(in the rows, 128 means zero)
runs of hidden systems:
F, seq 1 (11 x 20):
[[ 84 142 150 159 147 154 137 106 156 154 112 144  89  89 129 101 100 108
  205 121]
 [141 205 116 134 163 137 113 122 143 127 138 187 110 123 115 123 142 124
  139  54]
 [131 197 185 102 125  98 153 163 114 109 100 174 119 134 160 153 107 144
  125 133]
 [ 97 113 162 163  82 146 147 119 101 123 144 208 111 158 127 168 121 115
  104 137]
 [153 130 133  93  88 178 135 120 180 120 162 162 171 159 105 156 150 153
  102 157]
 [110 116 141 112  82 157 180 103 159 176 126 118 142 124 144 102  97 172
  168 171]
 [103 129  80 134 107 122 138  84 137 173 173 152 140 129 128  77 123 151
  140  63]
 [150 189 111  79 127  59 136 130 114 145 137 114 162 141 157 102 140 170
  105 104]
 [109 107 124 142  89  66 156 133  47 136 111 122 121 148 162 134 102 137
   86 130]
 [130  75  96 121 102 108 101 125 113 105 165 122 159 155 101 154 159 112
   55 134]
 [151  90 118 101 118 137 137 125 141 140 115  44 149 127 121 136 141 140
  115 207]]
P, seq 2 (11 x 20):
[[120 121 109 143 126  81 158 113  75 203 146 133 111 131 159 103 104 168
   91 128]
 [134  97  80  95 155  95 133 161  98 135 155 145 121 144 151 172 126 163
   59 109]
 [112  84  97 134 144  75 104 130  90 134 114 112 165 161 164 162 160 145
  119 184]
 [141  95  51 179 136 158 114 118 111 159  90 130 143 148 105 167 147 144
  111 149]
 [114  96  60 116 166 124  85 148 172 141 103  88 161  96  94 131 139 150
  139 132]
 [112 116 112 179 158 110 106 133  94 168  97  64 118  90 100  84 136 138
  152 121]
 [153 127 116 146 179 138 105 177  93 111 129  98  89  96  87 130 141 130
  101  66]
 [136 124 172 130 168 104  87 173  88  66 113  79 133 123 129 135 166 117
  148 131]
 [160 129 166 196 125 185 107 141  91  89  94 130 124 150 102 143 153 109
  149 136]
 [155 141 151 118 136 191  90 154 188  77 116 135 163 124  91 129 142 123
  159 122]
 [128 152 187 154 109 152 119 121 153 127 108 111 151 109 119  61 108 128
  196 132]]
X, seq 3 (11 x 20):
[[161 136 106  84  88 133 130 121 145  69 129  57 156 135 103 109 144  97
  120  99]
 [153 141 160 137 115 137 133  85 134 129 134  48 114 115 116  78 136  76
  149 155]
 [171 145 111 124 140 176 150 115 140 125 146  88  68 103  94 110 118  89
  112  83]
 [144 152 153  70 171 119 141 117 156 102 173  97  85 110 164 108 122  89
  145 107]
 [156 144 163 153 163 167 154 106 102 110 135 137  55 139 165 144 125  80
  158 127]
 [157 158 125 102 144 159 128 131 168  68 134 181 107 146 148 165 113  75
  123  97]
 [120 155 173 132 140 127 115 104 178 119 117 178 124 130 160 133 104  69
  161 177]
 [114 143 123 171 138 165 126 119 165 156 110 210  91 110 105 154  89  94
  118 133]
 [ 76 147 121  91 153  94 122 136 188 154 144 202 124 102 137 151 102 132
  119 128]
 [ 67 124 144 154 146 106 147 128 104 176 117 187  96 123 155 167 121 154
  145 165]
 [ 85 112  87 124 114 120 134 152 113 122 121 199 136 147 123 198 138 162
  102 111]]
V, seq 4 (11 x 20):
[[131  84 117  82 106 141 117 126 147  71 169  97 183 156 148 109 154 145
  162 105]
 [176 135  91 150 126 136 125  82 104 123 111  68 153 164 163  86 151 116
  174 126]
 [173 149  86 123  97 123 126 139 121  98  99  95 146 127 111  90  91 109
   95  60]
 [140 132 159 123 144  76  88 141 138 119 118  61 138  90 113  75 109  84
  110 144]
 [175 107 144 141 174 154 136 157  99 128 125  75  62  99 119 135 113 106
   92 135]
 [145  98 155  80 168 156 110 178 172  67 155 130 111 110 136 149 103 107
  121 119]
 [149 123 141 145 191 159 103 106 157 111 126 139 111 139 177 137 130  83
  188 163]
 [169 169  93 152 146 166 125 124 149 118  99 196 113 145 144 143  90  98
  126  87]
 [108 178 152 139 138  83  86 136 176 136  92 186 153 107 124 109  88  99
  128 140]
 [115 149 154 191 149 117 127 129 103 194 105 167  83 104 106 138 108 119
   96 162]
 [100 122 166 109 133 133 134 179 140 144 157 193 111 105  98 166 113 167
   77 130]]
U, seq 5 (11 x 20):
[[141 120 123 124 116 127 135 135 136 107 139 211 124 153 173 144  60 102
   87 106]
 [180 139 135 124 130 105 116 119 142 147 131 173 161 168 172 137  99 121
   72 185]
 [143  96 117 147 127 155 139 141 154 176  94 152 131 124 135 151  73 147
   96 200]
 [107  76  96 101 156 118 107 145 185 171 155 142 150 104 123 133 104 159
   93 160]
 [114 100  65 128 190 104 121 116 129 191 134 122 123 123 170 131 131 168
  147 145]
 [ 84  88  57 134 166  89 115 158 108 125  92 139 119 118 156 164 106 139
  134 101]
 [110 118  98 132 156  42  74 145  95 110 101 119 164 138 145 147 151 115
  108 138]
 [128 125 113 176 137 112 104 150  85 129  53  86 143 125  98 155 155 136
  130 172]
 [ 93 105 135 123 120 120  97 173 136 110 100  73 152  84  54 132 154 143
  126 140]
 [108 130 142 135 149 122 108 122 111 148 147  57 130 100  88  94 195 154
  167 120]
 [101 130 122 135 136 154 147 141  87  99 123  88  91 108 103 125 163 145
  182  57]]
U, seq 6 (11 x 20):
[[ 87 116 114 146  75 102 172 127  50 135 113 104  95 127 104 149 139 135
  100 107]
 [115 106 124  93  67 101 147 118  93  94 156  79 147 152 105 149 175 123
   88 133]
 [137 101 123 143  67 147 159  79 100 126 126  53 137 150 117 110 154 111
  148 158]
 [131  98  91 125  71 172 140 100 148 104 140  84 131 122  78 105 128  94
  123  90]
 [170 158  99 100 116 122 136  81 146 124 156  68 128 129 124  76 135  87
  122  91]
 [163 157 114 136 129 149 163  99 115 124 121  99  59 116 129 116  99  64
  115  97]
 [156 144 142  84 137 128 134 121 154  81 159 124  87 123 127 154 118  48
   81 122]
 [167 150 159 118 152 152 136  86 159 119 140 117  98 143 156 145 136  63
  138 192]
 [127 121 129 129 140 192 126 113 202 112 120 164 106 116 116 161 106  76
  152 156]
 [127 167 121 100 161 129 100 101 218 140 146 170 148 117 134 117 127 100
  155 140]
 [119 191 109 148 170 130 134 104 162 176  99 185  97 111 144 133 105 121
  162 129]]
X, seq 7 (11 x 20):
[[113  73 162 161  82 134 155 123  72 137 123  71 136 138 136 100 130 156
  150 162]
 [166 113  77 128  87 158 128 112 114 115 164 107 156 156  91 114 160 144
   91  69]
 [157 147 130  83 105  99 146 106 140 132 123  50 165 133 162  75 122 139
  150 150]
 [159  96 128 180 112 148 143 112  76 131 129  76  88 124 119  90 103  89
  103 110]
 [192 154 104  73 155 121 117 119 153 110 182  98 125 137 127 117 147 105
   79  97]
 [167 124 168 121 163 140 148 122 123 124 117  70  93 127 182 112 101 105
  160 181]
 [166  92 116 158 159 182 112 129 126  88 156 147  88 136 125 136 112  71
  110  84]
 [165 172 130  89 184 122  97 110 188 113 145 145 144 139 170 120 137 103
  156 141]
 [133 128 148 186 159 153 126 136 124 133  74 151  85 110 152 124  68  93
  162 145]
 [123 145 119 130 170 116  79 146 157 111 156 207 119 117 109 144 120  92
   89  81]
 [118 178 168 119 177 102 122 141 154 160 106 164 126 117 157 149 129 150
  153 188]]
D, seq 8 (11 x 20):
[[143 163 177 106 168 152 145 140 142  90 109 134  99 133 178 150 126 116
  189 150]
 [ 92  96 167 172 101 168 118 123 123  84 141 197 121 146 123 147 124  91
  154 115]
 [129 203 136 112 118 139 107 107 186 122 128 178 156 141  91 152 172 114
  133 139]
 [ 97 170 170 136  78 137 174 134 138 149  74 154 124 114 124 129  87 147
  162 160]
 [ 65 132 154 126 100 106 140 129 129 157 179 185 106 103  83 132 129 137
   91 100]
 [135 192 142  75 150 107 170 128 120 158 147 141 105 137 145 166 167 177
  118 146]
 [102  91 136 118  76 143 190 141  73 108 128 142 111 159 163 165 112 163
  130 120]
 [113 117  84 106  89 104 123  91 124 124 176 148 165 170 114 156 186 130
   89 122]
 [152 164  75 115  89 125 175  96 122 160  76  88 148 154 137 142 137 156
  134 163]
 [ 84  81  87 127  66 100 156 117 110 144 124  95 123 106 108 104  89 119
  101 101]
 [132 143  86 105 166  73 122  94 123 175 162  78 107 112 122 121 166 114
   90 135]]
F, seq 9 (11 x 20):
[[107 142 175 155 134  73 115 156  98 167 103 170 147 129 149 127 106 165
  111 172]
 [131  87 108 170 115 154 117 158  98 143 139 180 140 146  94 155 126 170
   69 114]
 [126  90 161  88 127 139 114 173 161 130 160 117 176 124 113 130 143 196
  114 168]
 [111  79 135 175 129 158 141 114  96 182 135 102 133 129 133  98 140 190
  174 148]
 [139 110  89 132 144 134  93 146 123 111 147 120 177 138 128  82 142 175
  153  52]
 [130 155 169 140 135  65  98 150  89 128  99  91 173 127 145  82 137 159
  149 139]
 [139 102 128 200 104 122 110 151  50 117 100 123 131 136  99 114 118 126
   92  95]
 [155 102 169 109 120 129  85 178 135  79 151  96 161 120  81 122 142 123
   75 132]
 [151  93 190 161 128 171 137 128 104 145 134  63 103 111 111 104 132 131
  140 184]
 [160  83 118 150 151 190 108 130 133 102 165 106 114 123 123  85 118 112
  148  68]
 [168 162 178 121 178 109  85 128 146 111 140 103 145 122 161  70 130 108
  165 132]]
V, seq 10 (11 x 20):
[[150 103 138 113 208 157 117 124 171 145 154 125 105 122 179 132 122 129
  162 174]
 [147 120  79 137 170 159 132 134 138 115 111 185 110 148 187 150  85 129
  153  93]
 [121 154 112 142 153  78  72 121 156 117 113 199 169 142 160 118 106  96
  131 116]
 [144 171 123 189 144  94 104 130  99 172  72 164 131 135 120 141 120 122
   93 166]
 [106 115 140 143 115 129 113 184 136 148 110 172 137 100  68 159 105 157
   63 139]
 [ 89  92 163 136 161 138 104 143 152 174 161 140 135 103 100 139 162 176
  139 186]
 [119 102 110 141 152 186 153 138 108 155 150 155 111 145 140 156 156 207
  166 110]
 [ 94 119 114 123 113 121 108 127 129 103 149 178 183 160 153 113 149 171
  177  76]
 [136 157 121 184 107 100 109  90  73 144 110 133 172 172 144  93 168 144
  155 121]
 [150 149 127 153  62 121 131 151  83 125 104 117 163 139  79 104 123 158
   77  96]
 [117  99 181 128  93 115 109 145 128 136 144  70 165 101  77  83 137 147
  109 160]]
P, seq 11 (11 x 20):
[[ 81  91 170 128  83 151 141 121 163 104 148 196 131 132 145 131  82 104
  146 140]
 [132 185 137 115 118 125 135  69 170 171 180 184 139 148 142 106 147 125
  135 129]
 [112 160 110  81  97 113 197 127 141 148 104 148 111 125 172 135  69 158
  137 117]
 [ 68  95 130 121  98  70 128 113 128 146 171 183 130 127 141 124  99 111
   81 121]
 [140 178 100 100 130  87 159  93 113 178 151 144 121 157 145 161 168 153
   85 154]
 [ 87  80  83  97  99 119 171 145 118 130  97 128 123 134 148 188 104 157
  113 156]
 [ 78  75  80 146 123 103  99  86 132 165 167 138 150 136 107 139 171 122
  113 147]
 [140 157  41 112 146 125 154 103 122 173 105  81 120 129 120 150 165 161
  138 120]
 [ 74  64  73 124 125 100 125 152 112 113  97  83 117  93 113 136 106 115
  125 103]
 [125 130 107 156 157  93  85 103  94 139 151  89 116 119  86 123 191  89
  100 120]
 [160 148 104 114 152 151 147 153 104  98  78  59  93 119 108 176 156 128
  131 132]]
D, seq 12 (11 x 20):
[[150 167 121 133  77 132 162  99  71 116 152 144 133 182 127 140 177 145
  112  90]
 [149 162 129  90  41 110 171 105 110 105 122  92 159 161 126 123 140 129
  103 130]
 [132 119 131 135  55 114 164  79 108 168 146  88 131 139 109 102 125 112
   84 164]
 [159 133  91  95 109 137 174  94 143 175 169  85  95 116 112 111 119 123
   72 123]
 [141 104 106  83 138 108 173  97 127 144 162  88  89 129 191 110  87 108
  116 134]
 [152  90  78 139 155 125 135  86 102 125 162 130  85 155 177 141 112  71
  101 115]
 [169 131  68 107 144 124 120 108 147  83 108 116 120 152 156 161 116  56
  107 130]
 [122 100 106 148 121 119 113 106 152 107  75 111 126 123 136 143  92  45
  129 180]
 [107 115  99 152 153 144 100 114 180 145 108 126  99  84  76 148 116  63
  112 151]
 [ 97 138 123 104 187 133 126 141 187 140 106 122  85  72 125 149 108 104
  163 149]
 [ 66 101 144 147 183 138 120 139 130 122 129 164  74 100 145 157 120 108
  183 122]]
K, seq 13 (11 x 20):
[[106 151 171 160 101 102 139 142  90 167 132 182 137 129 138  86  96 179
  121 101]
 [142 127 139 152 105 123 143 146  80 153 155 190 131 158 129 139 116 170
   59 110]
 [149 103 162 109  89 123 152 151 106 132 150 153 165 164 171 122  99 189
   95 153]
 [138  67 136 176  88 160 135 112  99 152 148 153 158 168 152 105 105 160
  123 152]
 [170  84  72 136 106 146 120 118 125 144 153 135 181 168 145 100 109 168
   98 106]
 [142  90  99 145 121 103 125 136  98 158 112  92 169 135 166  68  89 179
  137 118]
 [137  67  90 178 152 103  98 146  69 151 126 116 132 132 137 110 109 145
   90 108]
 [164  80 110 117 178  98  95 177 100 129 132  94 152 137 156 132 125 168
   85 144]
 [140  55 149 162 179 147  98 168 103 126 113 103 133 128 158 129 116 154
  150 171]
 [153  64 105 154 191 171  67 153 146 113 150 139 147 135 129 131 137 135
  134 124]
 [156 127 118 132 196 149  81 161 156 127 116 120 164 119 146  98 130 173
  178 114]]
K, seq 14 (11 x 20):
[[151 139 137 133 126 154 160  98  81  99 147  86 100 151 163  98 154 124
  188  78]
 [161 145 126 143 112 109 108 118  87  60 128 112 134 157 142 106 135  68
  122  70]
 [183 178 164 142 114  94  98 135 114 100  93  86 154 133 112 100 128  86
   95 151]
 [164 128 165 150 118 150 128 146 139 136 103  98 100  94  84 116  83  85
   76 167]
 [153 115 151  98 158 145 131 118 182 159 186 117  89  95 118 109  98  98
   85 154]
 [155 145 127 113 176 152 164  88 148 168 158 125  71 128 184 118 113 117
  158 142]
 [128 136  95 127 161 119 135  96 131 105 128 171  94 149 201 140  97  75
  157  96]
 [129 174 108 132 144  64  94 106 142 114  91 168 160 153 173 135 122  82
  136 145]
 [117 160 110 154 116 105 115 140 147 143  42 158 147 119 109 162  96 108
  110 179]
 [ 77 110 117 109 115 113 121 144 189 163 119 156 136  87  83 156  99 127
   86 170]
 [ 80 122 116 100 140 134 158 111 162 199 154 137 108 102 116 154 145 177
  140 169]]

runs to name:
seq 15 (2 x 20):
[[133  95 169 189 122 108 113 123  51 133 125  95 144 148 154  84 137 138
  144 148]
 [196  93  99 152 132 159 100 153 101 101 130 117 140 156 110 143 129 123
   61 115]]
 -> K
seq 16 (2 x 20):
[[105  82  54  97 128 108 104 126 153  94 141 112 164 131 148 109 120 127
  146  72]
 [134 146  88 173 163  77  89  94  98 152  87 102 147 140 156 101 146 107
  158 141]]
 -> D
seq 17 (2 x 20):
[[142 152  74 168  93 149 154  90 116 189  92  91 129 121  88 100 129 146
  130 123]
 [105 133 110  82 114  85 149 136 136 133 141  72 113  83 116  81  97 123
  113  76]]
 -> D
seq 18 (2 x 20):
[[157 148 119 135 179  90 118 180  89 167 100 117 124 117 136 135 122 187
   89 136]
 [ 94  78 159 125 156  99 127 196  85 129 115 106 107 101 133 156 115 167
  108 153]]
 -> U
seq 19 (2 x 20):
[[103 100 145 120  91  98 104 119 137  78 108  84 184 134 145  88 122 103
  173 141]
 [142 153 110 191 101 121 107  85 107 151  98  89 138 123  79  88 147  86
  123 127]]
 -> F
seq 20 (2 x 20):
[[118  69  85 164 184 121 101 115 109 150 155 168 120 148 186 125 114 131
  140 114]
 [151 131  90 125 185  94  65 147 151 130 111 154 185 149 158 140 137 146
  119 151]]
 -> F
seq 21 (2 x 20):
[[161 146  68 100 140  96 102 118 118  73 122  89 149 152 139 132 162  92
  119  84]
 [147 128 118 149  97 111 121 121 108  91  60  74 137 132 117 132 110  66
  115 162]]
 -> P
seq 22 (2 x 20):
[[170 161 126 115 163 115 119 150 114 140 108  88 121 127  93 173 173 137
   73 177]
 [100  52 128 124 131 162 158 169 111 103 106 100  83 106 132 166  91 131
  136 139]]
 -> F
seq 23 (2 x 20):
[[120 103 119 152 132 140 118 183 109 117  97 198 143 143 129 184 106 168
   98 134]
 [101 121 126 137 142 105  74 138 153 150 129 163 201 138 111 136 169 174
  139 166]]
 -> P
seq 24 (2 x 20):
[[152 143 147 124  99  86  96 149 122 122 146 107 161 115  78  86 122 118
   52 104]
 [165 115 177 128 118 121 153 149  84 147 144  67  98 113 113 109 115 137
   67 159]]
 -> F
seq 25 (2 x 20):
[[152  79 103 138 135 183 162 155  94 123 129 128  78 135 121 185 116 137
   83 129]
 [113 105 125  65 140 127  95 141 204  92 165 147 175 132 135 140 139 131
  141 141]]
 -> V
seq 26 (2 x 20):
[[127  96 130 175 143 180 120 164  85 129 146 135 100 114  76 133 148 169
  120  73]
 [146 130 154  68 134 108 127 167 111  78 154  88 156 138 157 107 145 174
  143  89]]
 -> U
seq 27 (2 x 20):
[[119 107 127 141 103 122 158 183  53 122  91 102 122 121 124 134 107 189
  114  98]
 [117  90 128 100 128  84  96 147 102 114 180  91 165 135 108 122 181 154
   87 120]]
 -> D
seq 28 (2 x 20):
[[130 144 123 129  65 157 189 103 113 123 118 138  87 143 102 177 121  95
   88 144]
 [121 127 137  70  70 122 155  89 178 119 166 112 143 138 119 138 133  95
  100 173]]
 -> U
